In the rows, 128 means zero.
Where one turn sends some rows of the set: a few examples, then the rows asked
G: [124 123 108 152 116 137  95 124 109 136 131 135 123 100 109 119 187 129
  93 111]
K: [146 157 141 120  84 131 154 116 140 149 154 127 143 156 128 126 109 102
 108 144]
C: [122 109  99 144 146 118 123 160 118 135 154 106 112 122 111 104 126 115
 168 121]
N: [109 137  92 144 115 160 109 121 105  98 143 136  99 156 108 149 123 136
 136 120]
S: [103 102 106 139 138 143  96 128 106 137 135 115 105  96 128 129 182 141
 112 113]
D: [131 103 146  97 159 105 148 132 106 168 155 118 124 152 140 122 143 156
 123 139]
Q: [101 105 160 112 105 137 159 105 128 143 117 122 121 139 128 184 143 138
 136 139]
H: [101 121  98 131  89 121 171 105 126 161 124 157 133 138 110 156 129 152
 130 129]
X: [117 100 163 138 121 133 132  80 104 149 132 134 102 139 139 154 139 137
 138 155]
T: [157 155 148 106 120 137 139 130 154 138 145  96 131 131 145 119 134  90
 109 149]
Y: [128 148 115 120 117 111 142 110 149 116 128 123 170  74 117 137 142 109
  96 140]
F: [151 108 100 129 141 109 129 141 147 157 147 118 113 112  99 103 137 118
 159 114]
A: [ 77 134 110  91 120 129 149 150 117 118 132  85 155 136 127 156 131 132
  94 113]
V: [135 113 105 117 165 105  96 111 137 149 117 130 158 112 142 120 112 156
 115 104]
P: [ 92 150 123 123 137 149 144 128  93 108 108 104 152 160 127 142 115 126
  94 165]
E: [ 94 138 104 115 143 144 109 125 120 124 106 126 142 147  91 161 110 112
 100 168]
R: [129 135 102 135 154  99  77 116 118 122 123 134 150 112 127 102 111 141
 106 116]
U: [140 154 152 143  96 119 159 126 105 110 146 112 143 151 140 101 123 155
 114 123]

S -> R
Q -> P
X -> E
Now these:
U -> H
V -> C
Y -> D

